Each path below is one point turned by a fixed rotation once a step. After each direction that follows a path, write how fast that rotation turns it, in degrees per step (0 if it stays still).
Each turn is a multiple of 5 degrees from 10 to 175, or 0.
Each row of a path follows its step; steps can be skipped.
Rotation 1:
step 3: 7; -2; -21; 5; -6; 3; 0; -17; -10; 6; -6; -13; -11; -8; -16; -6; -2; 3; 1; 3; 7; -20; -9; 14; -3; 7; 18; 0; -3; -4; -5; -14; 15; 0; 9; 6; 3; 11; 15; 5; 3; -6; 7; 3; -10; -3; -13; -2; -9; 6; 5; 9; 9; 6; -12; 13; 6; 0; 14; -4; 0; 4; 8; 2; -2; 17; -3; 8; -19; 5; 5; -10
step 4: -6; 0; -13; 15; -18; -8; -5; -12; -2; -10; -6; -13; 8; -1; 5; 14; -7; 2; 1; -5; -4; -17; 0; 3; -15; -7; 10; -9; 1; 13; 0; 6; 0; -10; 3; 6; 5; 17; -10; 5; -6; -3; 4; 12; -1; -6; -2; 11; -14; 3; -4; 4; 2; -5; 0; 0; -13; -18; -1; -12; -8; 7; -11; 9; -2; 3; -15; 14; 15; 0; 22; 10
step 7: -15; -20; -18; 15; -15; -9; -2; -2; 1; 0; -3; -1; 3; -2; -7; -9; -9; 3; 9; -6; -3; 2; 5; 4; -17; -2; 0; -12; -11; -3; 5; 2; 6; -3; 8; -20; 5; 15; -10; -2; 4; 4; 8; 3; -1; -18; 9; -13; 3; 3; -9; 1; -2; 4; -3; 11; 14; -14; 7; -21; -6; -1; -15; 14; -7; 1; -11; -9; -6; -7; 9; -4
step 12: -3; -27; -20; -5; -6; 9; 12; 3; 0; -4; -3; -5; -9; 1; -4; -16; 11; -6; -6; 0; 7; -12; -3; 19; 1; -7; 16; 3; -5; -6; 2; 5; 2; -4; 1; -13; -4; 13; 6; -4; 16; 12; -6; -18; -8; -17; 6; -2; 10; -4; -8; 10; -6; 3; -1; -1; 3; 0; -4; -5; -9; -4; 14; 8; -8; -2; 1; 8; -13; 17; -3; -15
step 13: -13; -13; -21; 7; -8; -3; -11; -4; 5; -2; -8; 10; 0; 8; 3; -2; -13; -12; 14; 5; -1; -2; 1; -2; 0; -9; 18; -1; -8; -10; 18; 6; -13; 1; -2; 1; 2; 18; 7; -4; -2; -12; 2; 14; -2; -18; 10; 5; 16; 11; -4; -21; 1; -7; -2; 11; 5; -9; 9; -12; 0; 0; -2; 0; 9; -1; -10; -1; 9; 13; 14; -5
step 19: -7; -9; -24; 8; -1; -8; 3; -11; 9; -2; -19; 10; 6; -9; -4; 1; 11; -6; 19; 2; 7; 0; -7; 3; -1; -1; 21; -1; -11; -14; 10; -5; -10; 10; -1; -4; -3; 11; 7; 13; 8; 2; 14; -1; -8; -9; 16; -2; 9; -13; -3; -3; 2; 14; 2; 14; 9; 19; -1; -5; -10; -10; 14; 4; 4; -5; 1; -3; 2; 4; 6; -4
step 20: -14; -9; -7; 1; 0; 18; -6; -12; -8; -10; -20; -1; 8; -2; 11; 16; -20; -3; 7; 2; -8; 0; -5; 0; -15; -5; 11; 18; -4; 2; -4; 2; -11; -3; 0; 10; -8; 10; -4; -1; -9; -21; 8; -1; 11; -1; 1; 5; 17; -2; -3; -14; 5; -11; 3; -5; 0; 17; 14; -4; -4; 2; -7; 2; 16; -4; 1; 15; -3; -7; 4; 0
step 22: 2; -1; -8; 4; -2; 3; 13; -4; -3; 13; -6; -9; 10; 4; 7; 14; 4; -13; 16; -11; 7; -3; 1; 13; -3; -7; 20; 7; 9; -7; 2; -1; -10; 3; -4; 15; 7; 2; 8; 8; -3; -8; 14; -6; -2; 2; 16; 11; -1; -5; -9; -14; 8; 11; -18; 1; 16; -4; -4; 10; -10; 16; 6; -3; 8; 1; -17; -2; 7; 19; 10; 2
step 24: -2; -4; -21; 0; -1; 3; -2; 5; -3; 5; -6; 5; 3; -4; 1; -1; 7; -1; -11; 12; 6; -11; -5; 5; -5; -14; 16; -15; -5; -5; 7; 8; -14; -3; 7; 17; -2; 20; 13; -15; 14; -18; -7; 0; -3; -4; 4; 14; 14; -17; 10; -13; -10; 4; -4; -2; 15; -3; -7; 8; -4; 4; 12; 16; 5; -1; 13; -1; -2; -9; -4; 0
Directions:
1; -3; -1; 1; 0; 5; 3; 1; -2; -2; 2; -2; -2; 0; -1; 1; -2; 1; -2; -1; -6; -3; -3; 0; 1; 0; 0; 1; 3; -1; -2; -1; 4; 0; 3; 2; -2; -5; 3; 0; -2; 4; 1; -1; 0; 1; -1; 3; 4; -1; 0; 2; 0; -2; -1; -2; 0; 3; 5; 0; -1; -5; 0; -2; 2; 1; 1; -1; -3; 0; 1; 1 | 125
0; 0; 0; 0; 1; 3; 4; 2; 1; -1; -2; 4; 3; 1; -3; -3; -1; -2; -1; 4; 0; -2; -1; 1; 0; -6; -2; 1; 0; 0; 1; -2; -3; -2; -3; 1; -1; -4; -4; 2; 1; -2; 2; 1; 0; -4; -2; 1; -1; 2; 1; -1; -1; 0; 4; 0; -2; 0; 3; 2; -3; -1; 4; -2; -1; -3; 0; 4; 3; -1; -1; -4 | 100
-1; 0; 0; 1; 0; -3; -1; 1; -2; -3; 0; 1; 0; -2; -2; -1; 2; -3; 0; 1; 0; -5; 2; -2; 0; 1; 1; -2; 0; 0; -3; -1; 4; -3; -1; -4; 3; 1; 0; 0; -3; 4; -4; 1; 4; -6; -6; -3; -2; 1; 0; 1; 4; -4; -1; 0; 2; -1; 2; -2; 2; 2; 2; -1; -2; 2; -1; 1; 1; 1; 3; 1 | 10
2; 0; 3; -1; -2; -2; 2; 1; 2; -2; 1; 0; 0; -1; 2; -2; -3; 1; 3; -1; -1; 1; -3; 1; -4; 2; -2; -7; -2; 1; 1; -1; -2; 1; 1; -3; -3; 2; 1; 0; 1; 7; 4; -3; 2; -4; -2; 3; -4; -1; 2; 0; 1; 1; 0; 1; 1; 2; -2; -1; -1; -3; 0; 1; -1; -2; 0; 0; -4; -1; -5; -2 | 155
1; 2; -1; 2; -1; 0; 4; 2; -1; 5; 0; 0; -3; -2; 0; -3; 2; 0; 0; 0; 1; 2; -5; 1; -4; -2; 4; 1; 1; 0; -1; 0; -2; 2; -4; -5; 0; 1; 5; 0; 0; 0; 0; 3; 0; 0; -3; -3; 2; -4; 1; 3; 0; 1; -3; -1; -1; 0; 1; 6; 1; 1; -1; 0; 2; 1; 2; 0; 1; -3; 1; -4 | 155
-4; 3; 0; 1; -1; 1; 1; 1; -1; 1; 6; 1; -1; 0; -2; -2; 1; -1; 3; 3; 0; 1; 0; -1; 1; -3; 0; 2; -1; 4; -1; 0; 2; -1; 0; 5; -2; 3; 1; -1; 2; 2; 1; 2; -5; -3; 3; -4; 0; 2; 1; -3; 4; 0; -5; -1; 0; 1; -1; -2; -5; -1; -1; 0; -1; 3; 1; -2; 0; 1; -3; 0 | 70
-2; -3; -1; -3; 3; -1; 3; 1; -3; -4; 2; 3; -5; 0; 5; 1; 1; -2; -1; 1; 0; 2; -2; 0; -1; -2; 0; 0; -3; -4; -4; 0; -2; 3; -2; 5; 1; 0; 0; 1; -3; 0; 0; 0; 4; 1; 2; -2; 0; -4; 0; -1; 0; 0; 1; -1; 5; 2; -1; -1; -2; 1; 3; 1; 3; 1; -2; -1; 3; 1; -2; 0 | 10
2; -3; 3; 1; 3; 5; 2; 0; 3; 0; 0; 5; 2; 1; 1; 0; 2; 2; -2; -1; 1; -1; 3; -2; 1; 0; 1; -3; -3; 2; -3; 1; 1; -4; 0; -1; 2; 3; 2; -3; 2; -1; 0; -1; -1; 4; -3; -1; -1; -1; 3; 0; -3; -1; 2; -5; 2; 1; 0; 3; -1; 0; -3; 4; 1; 1; 2; 3; 0; 3; -4; 1 | 115
Rotation 2:
step 2: 3; 12; 0; 0; 11; -2; -14; -1; -15; 21; -9; -14; 5; -7; 2; -5; -6; -5; 8; 16; -8; -1; 13; 11; -11; -12; -1; -6; 0; 7; 19; 8; -8; -8; 13; -11; 18; -1; 0; 5; 7; -1; 15; -5; -5; -2; -9; 15; 8; 9; 5; 2; -10; 5; -6; 3; 0; 3; -12; 2; -3; 2; -21; 12; -11; 6; 11; -6; 7; 5; -9; -9
step 5: -6; 8; -10; -10; 2; 11; 8; -9; 6; 15; -1; -5; 8; 10; -24; 4; -4; 8; -2; 4; -9; -7; 2; 23; -5; -18; -12; -1; 0; 1; 19; 9; -4; -14; 2; 17; 1; -6; 2; -8; -4; 12; 6; 12; 0; -3; 1; -3; 10; 10; 6; 18; 17; -4; -14; -3; 6; 3; 1; -2; 3; -18; -6; 3; -2; 9; -13; -2; -2; -8; -4; 9
step 9: 4; -13; -12; 2; -1; 2; -6; -11; 15; 6; -9; -12; -4; 14; 4; -12; 16; 23; -7; -15; 14; 12; 4; -17; -1; 12; -7; -16; 12; -2; -3; 9; -3; -9; -3; 12; -4; 3; -3; -12; 11; 5; 7; 0; -8; -7; 6; -8; 6; -9; 0; 2; -9; 6; -3; 9; 0; 11; 4; -4; -13; -20; 11; -9; 8; -1; 13; -6; 8; -1; -2; -1
step 16: 14; -8; -7; -8; 1; -7; 6; 0; 4; -16; 7; 18; 2; -7; -15; 16; 4; -5; -5; 0; 0; 10; -11; 11; -4; 6; -18; -11; 4; -3; 3; 6; -4; 22; 12; -10; 6; -16; 1; 9; 9; 3; 5; -2; 16; 4; -11; 21; 13; -7; -12; 0; 10; 9; -13; 0; -6; -6; -5; -1; 0; 2; -13; -2; -4; -3; 14; 1; -9; -3; 9; 2
step 17: -15; -2; -12; 10; 7; 14; 15; -13; -3; -14; -20; -8; -17; 1; -5; -12; 9; 3; -3; -5; 11; -10; 7; -8; -6; 12; 0; 9; -8; 0; -9; -6; 1; -12; 7; 15; -12; 0; -4; -11; -17; 1; -8; 6; 10; -6; -6; 0; -10; 11; 2; 20; 3; 4; -3; 3; -17; 14; -3; -2; 6; 7; -12; -11; 8; 6; 8; -5; 3; -1; 1; 9
step 18: 7; 8; -17; -1; -3; 12; -19; -3; -3; 6; 3; 2; 4; 15; -11; 3; -7; 12; 8; -1; 10; 15; 1; -13; 10; 5; 12; -10; 4; -3; 9; -1; 0; 14; -2; -9; -8; -6; 17; -23; 13; -6; -20; 13; -5; 0; -1; -6; -4; -9; 5; -7; 1; -9; 7; 7; 25; 5; 8; -5; 7; -6; 3; -5; 3; 8; -10; -5; 3; -5; -2; -5
step 19: 0; 0; 17; 7; -7; 2; -2; 2; 3; 5; 3; -9; -1; 1; 2; 13; 2; -10; -18; -11; -2; -6; -6; 2; -5; 1; -11; -9; -13; 9; 25; 20; 23; 15; -7; 5; 5; -6; 4; 13; -1; -3; 7; -12; 12; 14; -9; 4; 7; 7; -14; 2; 2; 9; 10; 0; -3; 5; -6; -11; -5; 1; 0; -14; 1; -15; -11; -2; -6; -13; -14; 1
step 20: -7; -5; -3; 12; 7; -2; -11; 16; -9; -15; 10; -5; 15; -8; -1; 7; -14; 12; 5; -3; 8; 3; 3; -13; -18; 15; -11; 6; -4; -1; -15; -1; -2; -17; -9; 9; -7; 4; -6; -4; -1; 6; -2; -5; -2; 10; -1; -3; -2; 7; -3; 11; -13; 10; -8; 6; -4; -11; 7; -6; 2; 14; -28; 5; -11; 7; 14; 2; 5; 13; 0; -6
step 24: -4; -16; 2; 2; 9; -4; -10; 5; 1; -2; 5; 6; 23; 11; 18; 7; -1; 7; 10; 4; -18; -13; 1; 4; -13; -1; -6; 2; -11; 14; -6; 4; -2; 7; 10; -11; -11; -5; -4; 11; -7; 0; 0; -4; -1; -9; -11; 5; 5; -3; -17; -17; 17; 4; 4; 12; -10; 2; -8; 6; -4; 0; 2; 4; -5; 14; -7; -9; -19; -18; -3; -6
Directions:
-1; -1; 0; -3; 5; -2; 2; 3; 1; -2; -2; 0; 0; 2; 2; -1; 3; 0; 1; 4; -1; 3; -3; 5; -2; -2; -1; 2; 1; 0; 0; 1; -1; -2; 2; -3; 0; -1; -3; -2; -3; -3; 1; 0; 1; -2; 0; 0; 0; 0; 2; 0; 6; -1; 0; -1; 3; -3; -1; 5; 3; 2; 3; 2; -4; 0; 1; -2; -1; -1; -2; 4 | 35
-2; -4; 2; 1; 4; 0; -2; -1; 2; -1; 1; -5; 0; 0; -4; -1; -2; -3; -2; 2; 0; 1; 2; 2; 2; -1; -2; -1; 1; 2; -1; -5; -2; -1; -3; 1; -1; 3; 2; -2; -3; 4; 1; 0; 2; 0; -1; -1; -2; 0; 0; 3; -4; 1; 4; -3; 0; -1; -2; -4; 3; -2; -1; 3; 1; 0; 6; -3; 0; 0; -1; 3 | 125
-2; 3; -1; 1; -3; 1; -4; 0; 1; 0; 1; 0; -3; -2; 1; -2; -4; 0; 4; 1; 0; 6; -3; -1; -4; 3; -1; 0; 2; -2; 0; -1; -1; 4; -1; -3; 0; 1; -1; -4; 1; 1; 5; -3; 3; -1; 4; -2; -4; 0; -1; 0; 1; -1; 0; -1; 1; 0; -3; 1; 0; -2; 0; -1; -2; 4; 3; 4; 0; 0; 1; -3 | 155
-1; 0; 0; 2; 1; 0; 3; 0; 1; -1; -3; 0; -1; 1; 1; -2; -5; -1; 3; -3; -1; 3; -4; -1; 2; -3; -1; -2; 2; 2; -1; 1; 0; -5; 4; 1; 3; 0; 4; -1; 1; 0; -1; 6; 2; -3; -1; -3; 1; 3; 4; -2; 1; -1; 0; 4; -2; -1; -3; -1; -3; -4; -2; -3; -1; -1; 2; -2; 2; -2; 3; 0 | 90
-1; 0; 1; -2; 0; 0; 0; 0; -1; 5; 4; 0; -1; 4; -2; -3; 2; -6; -1; 0; 0; 2; -3; 1; 1; -2; 6; 2; 1; -3; 0; 1; 3; 1; -1; -1; 2; 2; 0; 0; 4; 0; -4; 0; 2; 4; 1; -3; 0; 3; -3; -1; 3; 2; 2; 1; 1; -2; 5; -2; 2; -1; 0; -3; -2; -1; -1; 0; 1; 1; 2; 3 | 100
0; 6; 0; 1; 4; -1; -1; -1; 2; -1; 1; 1; 2; -1; -3; 1; -2; 1; -2; 0; 0; -2; 0; 2; -1; -5; 3; 1; -2; -2; -3; 2; -1; 3; -2; -1; -2; 2; -3; 0; -1; -2; 1; 0; 2; 3; 1; 4; 4; 1; 0; -1; 0; 4; -2; -1; 0; 4; -7; -2; -1; -2; 2; -2; -1; -1; 0; 1; 2; -3; 1; 4 | 130
